In the data rows, the value 500 means zero.
Each row of this table is followed by its label. One hidden rule gives the labels. It looks at one to three of the table's principal directions, none of them among the few with the most spread.
[521. 577. 554. 607. 630. 550. 383. 476. 369. 601. 570. 521. 445. 594. 499. 549. 465. 422. 483. 343. 450. 475. 554.
 495. 605. 514. 396. 499. 531. 472. 405. 371.] d
[625. 542. 591. 658. 529. 628. 416. 270. 329. 575. 710. 575. 397. 478. 341. 536. 417. 354. 599. 325. 483. 489. 524.
 543. 594. 421. 474. 445. 668. 646. 315. 192.] f
[565. 519. 516. 540. 428. 532. 526. 391. 485. 461. 553. 534. 478. 454. 347. 471. 487. 462. 613. 449. 560. 491. 468.
 589. 490. 435. 562. 472. 606. 658. 468. 359.] f
[722. 638. 472. 566. 369. 639. 384. 154. 504. 555. 762. 402. 288. 269. 524. 659. 428. 595. 460. 525. 537. 406. 491.
 436. 587. 728. 461. 527. 363. 665. 552. 215.] f
[536. 603. 520. 497. 499. 504. 496. 439. 440. 459. 514. 541. 483. 478. 449. 527. 448. 479. 549. 357. 544. 420. 461.
 597. 585. 566. 521. 505. 542. 576. 473. 353.] f
[594. 662. 494. 391. 261. 547. 881. 286. 299.  75. 484. 731. 591. 100. 257. 498. 293. 471. 666. 305. 830. 237. 350.
 690. 438. 499. 555. 505. 674. 828. 331.   0.] d
[553. 609. 458. 430. 406. 452. 677. 421. 503. 284. 436. 577. 474. 319. 365. 429. 505. 521. 613. 357. 731. 358. 403.
 642. 421. 517. 488. 541. 591. 730. 552. 266.] f
[284. 325. 485. 331. 564. 389. 547. 782. 675. 493. 273. 457. 684. 709. 684. 412. 608. 593. 408. 685. 420. 562. 510.
 448. 447. 473. 586. 530. 391. 158. 615. 945.] f
[703. 667. 506. 640. 439. 606. 268. 268. 488. 577. 787. 368. 308. 493. 533. 586. 395. 709. 486. 508. 528. 477. 562.
 517. 613. 731. 508. 543. 397. 580. 542. 260.] e
[587. 538. 525. 664. 443. 571. 435. 428. 452. 499. 658. 484. 464. 520. 399. 483. 465. 612. 537. 571. 566. 523. 577.
 506. 432. 468. 509. 484. 531. 581. 463. 330.] d
[409. 510. 617. 552. 679. 468. 415. 585. 404. 519. 499. 607. 552. 720. 498. 449. 498. 479. 524. 329. 479. 443. 535.
 586. 579. 490. 516. 479. 617. 351. 420. 478.] d
[481. 510. 596. 512. 510. 500. 557. 494. 365. 369. 559. 644. 571. 502. 462. 466. 389. 535. 546. 437. 562. 436. 509.
 566. 480. 483. 571. 466. 627. 474. 368. 363.] d
[479. 509. 452. 419. 437. 448. 626. 530. 527. 397. 407. 533. 533. 370. 480. 492. 515. 488. 508. 507. 564. 460. 436.
 517. 441. 508. 506. 501. 499. 579. 543. 509.] f
[625. 592. 443. 510. 430. 577. 501. 400. 517. 594. 471. 399. 402. 425. 415. 582. 533. 359. 537. 461. 489. 528. 501.
 477. 525. 432. 407. 539. 442. 694. 523. 427.] f
[402. 501. 597. 492. 621. 449. 469. 603. 447. 483. 453. 597. 580. 662. 520. 465. 504. 496. 509. 396. 483. 439. 510.
 572. 548. 504. 553. 482. 575. 362. 462. 543.] d
[440. 365. 460. 392. 436. 501. 628. 490. 512. 437. 464. 536. 583. 377. 542. 496. 449. 446. 478. 582. 456. 538. 432.
 452. 498. 470. 556. 469. 506. 445. 440. 579.] e
[418. 475. 561. 419. 467. 423. 605. 617. 481. 314. 442. 602. 645. 551. 506. 416. 432. 625. 539. 540. 580. 462. 491.
 593. 426. 490. 653. 490. 573. 412. 472. 549.] d
[697. 667. 382. 459. 217. 535. 552. 284. 617. 389. 570. 379. 385. 215. 421. 581. 464. 655. 546. 591. 658. 425. 417.
 560. 474. 677. 569. 550. 367. 814. 667. 309.] f
[410. 372. 549. 325. 399. 422. 844. 486. 484. 174. 350. 745. 684. 410. 260. 284. 468. 393. 748. 366. 687. 431. 346.
 740. 391. 270. 707. 451. 830. 622. 387. 407.] f
[528. 530. 416. 481. 372. 458. 588. 562. 579. 442. 409. 442. 516. 409. 426. 491. 543. 530. 527. 606. 563. 545. 478.
 513. 385. 456. 518. 509. 457. 658. 595. 557.] f
[557. 461. 515. 598. 558. 551. 447. 411. 438. 604. 592. 506. 403. 492. 432. 488. 507. 359. 539. 422. 447. 577. 525.
 467. 515. 388. 412. 470. 598. 581. 411. 422.] f
[416. 386. 550. 587. 558. 489. 432. 608. 517. 514. 549. 510. 581. 695. 515. 398. 523. 632. 488. 621. 483. 570. 581.
 486. 430. 434. 561. 471. 538. 319. 477. 601.] f
[463. 527. 508. 531. 568. 480. 471. 587. 460. 522. 464. 505. 521. 580. 515. 497. 505. 491. 479. 460. 485. 504. 530.
 503. 514. 494. 458. 506. 501. 452. 482. 517.] f
[571. 586. 522. 567. 482. 552. 438. 390. 419. 504. 638. 513. 433. 397. 536. 597. 429. 559. 446. 494. 513. 423. 518.
 455. 534. 632. 464. 490. 450. 534. 476. 335.] d
[540. 428. 479. 553. 551. 553. 427. 454. 485. 668. 563. 434. 406. 483. 541. 543. 514. 360. 457. 524. 363. 629. 539.
 374. 527. 423. 391. 484. 483. 504. 448. 566.] f
[593. 560. 506. 612. 582. 584. 242. 375. 474. 676. 722. 373. 344. 578. 651. 587. 432. 604. 401. 493. 399. 532. 578.
 424. 661. 695. 425. 532. 379. 395. 499. 429.] e
[732. 662. 521. 741. 469. 657. 218. 225. 414. 658. 851. 379. 281. 506. 455. 608. 384. 607. 510. 457. 481. 518. 584.
 506. 647. 659. 468. 504. 458. 635. 457. 179.] e
[388. 384. 477. 363. 436. 423. 602. 658. 647. 406. 347. 476. 653. 590. 548. 408. 548. 613. 503. 676. 515. 545. 483.
 524. 409. 452. 644. 518. 456. 359. 590. 762.] f
[649. 631. 435. 583. 410. 553. 483. 441. 507. 582. 481. 393. 394. 449. 332. 550. 537. 386. 584. 462. 528. 565. 518.
 528. 480. 395. 421. 526. 488. 791. 536. 397.] d
[583. 578. 615. 686. 560. 622. 401. 306. 293. 504. 740. 613. 446. 530. 382. 519. 383. 497. 562. 324. 552. 403. 547.
 563. 592. 515. 478. 459. 646. 539. 312. 110.] f
[496. 553. 534. 489. 393. 478. 616. 529. 433. 346. 468. 600. 606. 430. 388. 503. 431. 533. 565. 515. 589. 439. 471.
 591. 436. 475. 622. 460. 571. 604. 455. 414.] d
[606. 619. 491. 496. 406. 527. 550. 356. 440. 404. 578. 532. 431. 304. 460. 561. 421. 531. 521. 443. 600. 401. 460.
 530. 502. 599. 488. 512. 500. 670. 492. 276.] d
[369. 371. 514. 415. 633. 467. 465. 664. 541. 590. 402. 464. 575. 674. 685. 481. 529. 475. 399. 560. 357. 582. 545.
 404. 538. 472. 475. 522. 430. 207. 487. 785.] f
[560. 500. 482. 656. 461. 522. 387. 559. 475. 637. 589. 416. 453. 500. 485. 575. 492. 501. 448. 674. 389. 662. 591.
 389. 435. 445. 476. 448. 444. 582. 493. 594.] d
[441. 532. 478. 362. 541. 440. 620. 535. 530. 404. 352. 550. 518. 440. 553. 476. 554. 469. 485. 389. 582. 376. 436.
 522. 491. 546. 431. 557. 483. 472. 560. 498.] d
[574. 529. 428. 494. 367. 512. 577. 464. 561. 473. 472. 444. 463. 348. 434. 526. 536. 497. 516. 602. 554. 525. 484.
 464. 396. 461. 478. 511. 447. 678. 570. 486.] d
[513. 389. 495. 572. 568. 533. 450. 478. 474. 641. 551. 482. 436. 517. 477. 480. 524. 336. 511. 491. 380. 649. 528.
 425. 506. 354. 424. 459. 576. 522. 415. 562.] f
[425. 461. 444. 448. 346. 456. 788. 561. 477. 264. 324. 638. 697. 367. 231. 404. 500. 408. 652. 474. 654. 456. 377.
 656. 391. 321. 616. 440. 665. 697. 442. 393.] f
[566. 549. 457. 592. 501. 505. 420. 552. 445. 603. 562. 418. 411. 435. 562. 588. 459. 483. 414. 584. 415. 620. 571.
 378. 468. 514. 392. 492. 418. 573. 488. 546.] d
[499. 564. 509. 557. 511. 484. 478. 567. 469. 512. 458. 503. 525. 577. 412. 496. 513. 474. 544. 450. 512. 509. 516.
 565. 503. 455. 510. 490. 535. 565. 496. 479.] f
[534. 523. 588. 618. 539. 575. 424. 384. 376. 483. 677. 576. 490. 552. 448. 492. 411. 556. 532. 420. 535. 436. 537.
 546. 558. 529. 525. 471. 593. 464. 377. 268.] f
[562. 602. 603. 595. 620. 553. 344. 384. 369. 562. 658. 547. 409. 600. 504. 531. 422. 495. 523. 298. 486. 428. 539.
 563. 646. 589. 472. 501. 574. 474. 405. 295.] f
[389. 433. 471. 412. 521. 455. 533. 675. 587. 506. 351. 447. 611. 615. 603. 478. 552. 547. 432. 617. 454. 540. 519.
 453. 471. 483. 519. 532. 396. 320. 563. 737.] d
[613. 540. 522. 600. 447. 571. 518. 292. 363. 451. 691. 589. 407. 294. 394. 534. 402. 452. 549. 417. 560. 455. 478.
 505. 497. 510. 465. 450. 616. 690. 379. 195.] d
[462. 484. 479. 412. 512. 438. 552. 584. 599. 521. 320. 477. 527. 580. 433. 442. 606. 379. 580. 438. 490. 538. 455.
 578. 496. 384. 527. 518. 541. 553. 573. 653.] f
[349. 403. 518. 498. 714. 441. 397. 743. 448. 654. 423. 480. 557. 692. 711. 523. 497. 424. 351. 515. 285. 626. 573.
 372. 570. 488. 411. 487. 444. 210. 436. 795.] f
[459. 522. 483. 428. 540. 435. 592. 528. 521. 413. 405. 559. 495. 438. 507. 452. 562. 482. 506. 403. 591. 407. 451.
 530. 453. 517. 436. 529. 529. 522. 555. 473.] f
[467. 481. 438. 360. 488. 429. 577. 593. 629. 539. 277. 440. 511. 515. 478. 479. 617. 343. 546. 468. 460. 558. 436.
 533. 497. 399. 500. 532. 481. 569. 605. 721.] f
[516. 540. 419. 398. 428. 500. 577. 531. 624. 539. 309. 400. 506. 482. 453. 532. 610. 395. 526. 515. 505. 508. 461.
 504. 489. 429. 468. 555. 404. 599. 617. 611.] f
[376. 405. 489. 376. 481. 404. 548. 643. 646. 456. 376. 497. 603. 527. 616. 478. 589. 601. 431. 666. 476. 487. 467.
 461. 429. 552. 600. 494. 408. 345. 637. 785.] f
[321. 358. 499. 383. 614. 419. 515. 721. 598. 536. 323. 481. 628. 696. 646. 430. 582. 503. 430. 569. 405. 557. 512.
 458. 499. 455. 521. 519. 447. 215. 547. 832.] e
[510. 436. 407. 446. 495. 494. 562. 503. 561. 598. 420. 439. 419. 323. 564. 564. 594. 330. 421. 563. 416. 573. 477.
 331. 439. 438. 342. 502. 414. 575. 553. 640.] d
[492. 612. 592. 578. 585. 498. 442. 520. 361. 484. 522. 597. 530. 617. 413. 507. 446. 467. 561. 308. 525. 419. 512.
 626. 587. 511. 528. 477. 613. 519. 409. 343.] d
[390. 379. 471. 290. 550. 398. 581. 649. 667. 524. 262. 456. 553. 594. 600. 425. 622. 401. 504. 520. 426. 573. 455.
 494. 481. 407. 524. 544. 473. 379. 604. 858.] f
[485. 465. 394. 390. 386. 450. 651. 584. 643. 512. 253. 438. 551. 432. 364. 486. 634. 307. 584. 544. 486. 585. 414.
 534. 433. 319. 526. 498. 493. 694. 604. 696.] e
[436. 481. 582. 576. 683. 497. 393. 577. 390. 594. 521. 555. 509. 688. 526. 479. 487. 419. 490. 366. 412. 528. 560.
 508. 581. 452. 449. 478. 588. 367. 391. 513.] d
[664. 662. 442. 382. 235. 543. 546. 255. 640. 336. 586. 409. 427. 273. 514. 574. 444. 763. 523. 599. 682. 329. 418.
 575. 507. 771. 636. 580. 331. 655. 686. 317.] f
[474. 592. 451. 367. 440. 422. 672. 525. 551. 313. 337. 553. 539. 386. 456. 458. 543. 533. 545. 404. 677. 345. 404.
 606. 448. 557. 498. 554. 500. 600. 602. 420.] f
[539. 546. 421. 429. 425. 528. 589. 423. 526. 445. 466. 465. 471. 331. 524. 549. 496. 500. 465. 502. 563. 432. 451.
 461. 496. 568. 425. 544. 409. 566. 543. 412.] f
[462. 566. 496. 564. 676. 536. 390. 597. 321. 666. 496. 477. 480. 549. 658. 652. 423. 358. 336. 401. 327. 528. 570.
 358. 649. 564. 295. 504. 400. 361. 372. 506.] f
[563. 549. 502. 530. 434. 528. 564. 398. 455. 435. 523. 552. 483. 424. 332. 478. 477. 434. 615. 398. 586. 465. 455.
 601. 496. 435. 525. 481. 615. 686. 452. 311.] e
[456. 461. 469. 463. 540. 486. 502. 592. 520. 535. 440. 451. 525. 549. 591. 497. 503. 499. 440. 548. 448. 559. 527.
 439. 499. 486. 452. 529. 437. 396. 502. 622.] d
[526. 469. 484. 634. 483. 508. 419. 576. 474. 579. 588. 441. 476. 508. 520. 526. 485. 556. 438. 673. 432. 638. 592.
 389. 409. 459. 467. 462. 458. 515. 485. 580.] d
[427. 313. 493. 487. 531. 509. 582. 487. 451. 492. 527. 583. 550. 424. 504. 453. 469. 379. 491. 518. 427. 576. 463.
 436. 487. 393. 494. 431. 606. 439. 370. 537.] e
[589. 541. 476. 685. 441. 511. 370. 569. 475. 605. 611. 395. 438. 519. 464. 550. 471. 572. 471. 679. 435. 673. 608.
 427. 410. 463. 491. 460. 452. 620. 509. 557.] d
[550. 472. 419. 472. 294. 463. 593. 513. 673. 427. 447. 422. 510. 386. 407. 460. 588. 603. 549. 726. 586. 558. 475.
 503. 318. 442. 597. 501. 446. 674. 661. 608.] d
[747. 677. 473. 558. 303. 610. 407. 170. 523. 479. 755. 404. 312. 283. 463. 619. 400. 668. 528. 534. 600. 409. 481.
 531. 559. 726. 551. 531. 401. 736. 576. 194.] f
[413. 430. 566. 489. 631. 496. 399. 528. 503. 573. 554. 528. 508. 581. 693. 538. 524. 564. 367. 543. 410. 445. 538.
 388. 546. 617. 475. 492. 421. 235. 510. 615.] f
[453. 467. 499. 437. 478. 509. 514. 480. 553. 484. 496. 505. 543. 449. 604. 558. 522. 576. 409. 600. 487. 414. 478.
 425. 506. 612. 528. 500. 387. 376. 558. 556.] f
[645. 589. 408. 584. 409. 583. 529. 338. 437. 538. 568. 451. 375. 285. 367. 574. 469. 369. 537. 435. 531. 524. 469.
 478. 514. 468. 373. 498. 506. 784. 458. 266.] f
[667. 549. 549. 640. 454. 651. 433. 203. 382. 564. 731. 531. 371. 400. 339. 555. 420. 392. 597. 381. 508. 479. 501.
 530. 585. 461. 484. 457. 614. 695. 364. 169.] f
[531. 415. 473. 495. 422. 581. 573. 374. 441. 509. 570. 527. 508. 328. 465. 559. 421. 376. 498. 541. 436. 544. 456.
 433. 530. 446. 508. 445. 526. 560. 381. 430.] e
[301. 278. 491. 348. 554. 401. 526. 752. 692. 527. 317. 447. 662. 700. 686. 409. 614. 584. 410. 732. 385. 607. 518.
 418. 430. 446. 600. 510. 400. 162. 608. 979.] f
Which label does each new row get?
[565. 516. 478. 578. 491. 539. 479. 466. 466. 584. 537. 468. 420. 424. 459. 550. 524. 404. 487. 519. 462. 561. 533.
 418. 457. 428. 397. 485. 492. 620. 480. 469.] d
[650. 587. 515. 591. 496. 594. 439. 292. 385. 550. 669. 499. 350. 405. 429. 547. 408. 413. 554. 355. 509. 501. 509.
 516. 580. 508. 418. 500. 570. 666. 394. 232.] f
[416. 474. 551. 509. 615. 466. 438. 608. 498. 527. 469. 519. 548. 679. 564. 454. 529. 547. 472. 478. 472. 492. 545.
 511. 517. 503. 504. 511. 506. 328. 500. 589.] d
[492. 580. 434. 343. 392. 428. 714. 497. 565. 290. 330. 552. 542. 328. 433. 462. 536. 516. 562. 427. 685. 353. 381.
 606. 429. 538. 516. 549. 504. 646. 603. 417.] f
[446. 462. 500. 461. 491. 462. 523. 538. 544. 457. 483. 525. 543. 473. 562. 500. 525. 575. 451. 576. 509. 459. 481.
 470. 464. 563. 538. 488. 458. 427. 554. 574.] f
[614. 520. 555. 580. 558. 617. 413. 284. 378. 616. 671. 521. 359. 449. 467. 564. 434. 340. 528. 350. 432. 506. 520.
 465. 611. 470. 410. 483. 576. 573. 358. 298.] f
[404. 453. 468. 462. 392. 442. 766. 584. 455. 258. 339. 661. 701. 415. 246. 375. 492. 432. 651. 446. 658. 455. 390.
 672. 394. 327. 615. 439. 698. 651. 423. 389.] f
[508. 507. 451. 470. 408. 442. 566. 577. 591. 439. 419. 457. 517. 465. 459. 457. 549. 562. 529. 603. 562. 543. 493.
 522. 382. 459. 538. 515. 477. 595. 600. 594.] d
[432. 465. 537. 444. 439. 429. 614. 610. 501. 340. 440. 591. 625. 495. 482. 436. 475. 599. 528. 587. 574. 477. 491.
 549. 380. 466. 625. 477. 554. 472. 499. 565.] d
[606. 541. 401. 478. 210. 488. 619. 474. 669. 400. 445. 400. 508. 335. 337. 494. 562. 608. 587. 738. 625. 546. 464.
 539. 313. 441. 627. 505. 430. 785. 671. 538.] d
[620. 635. 425. 433. 364. 568. 615. 310. 474. 400. 507. 483. 434. 254. 440. 578. 433. 470. 532. 412. 621. 381. 419.
 532. 542. 587. 440. 554. 449. 701. 505. 234.] d
[564. 557. 530. 558. 518. 564. 511. 367. 392. 506. 556. 566. 452. 455. 365. 513. 463. 359. 585. 317. 532. 451. 475.
 566. 567. 441. 455. 484. 618. 636. 392. 267.] f
[427. 419. 603. 617. 705. 548. 363. 506. 378. 604. 625. 573. 505. 683. 572. 473. 474. 482. 447. 417. 409. 501. 581.
 447. 583. 487. 436. 466. 576. 262. 356. 457.] e
[578. 555. 577. 626. 603. 553. 355. 382. 359. 592. 679. 538. 383. 541. 480. 530. 417. 435. 527. 335. 447. 510. 540.
 523. 612. 525. 449. 472. 603. 536. 377. 323.] f
[548. 532. 461. 493. 427. 495. 525. 486. 560. 458. 502. 447. 464. 445. 500. 485. 522. 593. 499. 575. 573. 497. 513.
 488. 419. 520. 485. 539. 444. 563. 578. 485.] d
[502. 526. 503. 512. 477. 480. 488. 551. 531. 488. 476. 478. 519. 553. 478. 486. 520. 557. 515. 543. 524. 508. 519.
 528. 466. 495. 540. 505. 485. 511. 544. 538.] d
[473. 403. 520. 616. 529. 513. 401. 573. 534. 581. 572. 452. 517. 647. 509. 442. 537. 594. 477. 655. 450. 615. 592.
 442. 428. 425. 521. 475. 496. 394. 500. 611.] d
[395. 332. 474. 411. 498. 500. 591. 542. 516. 493. 445. 533. 604. 453. 574. 500. 486. 431. 442. 595. 409. 550. 459.
 415. 507. 454. 530. 462. 486. 358. 440. 648.] e
[390. 349. 514. 392. 442. 412. 511. 653. 710. 444. 423. 453. 627. 647. 602. 399. 579. 722. 477. 769. 489. 561. 517.
 498. 386. 504. 706. 504. 427. 290. 651. 848.] f
[679. 621. 460. 472. 385. 597. 413. 220. 548. 515. 698. 385. 317. 295. 628. 641. 423. 652. 422. 549. 537. 400. 486.
 428. 585. 774. 468. 567. 310. 564. 591. 318.] f
[629. 581. 421. 462. 333. 543. 452. 331. 632. 510. 591. 361. 392. 336. 559. 601. 494. 648. 455. 635. 531. 461. 463.
 461. 524. 699. 541. 543. 313. 602. 660. 465.] e
[646. 676. 500. 602. 413. 545. 552. 325. 331. 370. 637. 587. 410. 284. 334. 535. 373. 496. 586. 339. 660. 396. 467.
 597. 495. 551. 455. 486. 613. 795. 405.  83.] f
[548. 540. 588. 644. 555. 578. 402. 381. 361. 498. 700. 569. 466. 554. 457. 496. 406. 567. 522. 412. 536. 441. 552.
 535. 556. 542. 499. 475. 590. 468. 374. 246.] d
[568. 500. 480. 654. 549. 523. 295. 562. 464. 710. 647. 361. 375. 525. 646. 602. 466. 538. 356. 672. 327. 691. 639.
 302. 478. 536. 385. 484. 370. 467. 495. 643.] d
[638. 542. 489. 598. 454. 567. 474. 342. 437. 524. 639. 484. 375. 400. 391. 500. 447. 444. 572. 440. 532. 548. 514.
 514. 495. 448. 445. 491. 580. 698. 433. 301.] f
[532. 457. 459. 537. 435. 503. 540. 482. 541. 522. 478. 481. 483. 460. 362. 458. 556. 411. 581. 528. 506. 587. 479.
 522. 436. 358. 512. 468. 569. 658. 509. 514.] e
[436. 498. 494. 437. 443. 437. 563. 571. 572. 380. 443. 529. 584. 468. 550. 484. 531. 663. 460. 609. 581. 411. 473.
 509. 421. 598. 579. 504. 434. 433. 602. 563.] f
[344. 418. 487. 329. 609. 367. 550. 738. 641. 537. 209. 480. 594. 689. 563. 415. 649. 388. 511. 455. 426. 553. 461.
 545. 505. 400. 525. 532. 499. 361. 606. 868.] f
[651. 593. 515. 636. 536. 572. 244. 314. 499. 605. 783. 379. 297. 559. 591. 523. 425. 700. 467. 478. 499. 512. 575.
 494. 611. 708. 464. 546. 434. 479. 534. 331.] e
[378. 480. 481. 436. 550. 471. 505. 636. 495. 490. 395. 496. 633. 606. 587. 517. 465. 523. 436. 500. 442. 484. 480.
 516. 599. 570. 543. 505. 434. 310. 485. 610.] f
[434. 442. 564. 430. 580. 464. 416. 539. 570. 562. 480. 498. 524. 648. 610. 492. 535. 522. 473. 505. 408. 496. 499.
 509. 575. 554. 587. 499. 479. 320. 544. 688.] f
[331. 318. 446. 349. 520. 463. 652. 605. 520. 447. 364. 553. 651. 428. 624. 492. 493. 424. 406. 581. 419. 517. 428.
 405. 505. 481. 505. 474. 465. 301. 450. 688.] e
[194. 279. 483. 216. 653. 375. 771. 753. 583. 362. 151. 633. 724. 545. 676. 373. 640. 408. 405. 488. 513. 402. 425.
 422. 411. 402. 426. 541. 493. 143. 520. 796.] d
[576. 583. 475. 583. 478. 508. 541. 421. 382. 430. 587. 557. 420. 325. 424. 510. 435. 478. 522. 405. 591. 464. 485.
 511. 461. 521. 402. 485. 574. 687. 436. 258.] f
[523. 478. 397. 411. 455. 471. 554. 527. 609. 572. 397. 397. 423. 343. 590. 566. 594. 411. 418. 604. 443. 564. 479.
 356. 430. 490. 383. 533. 362. 575. 620. 682.] d
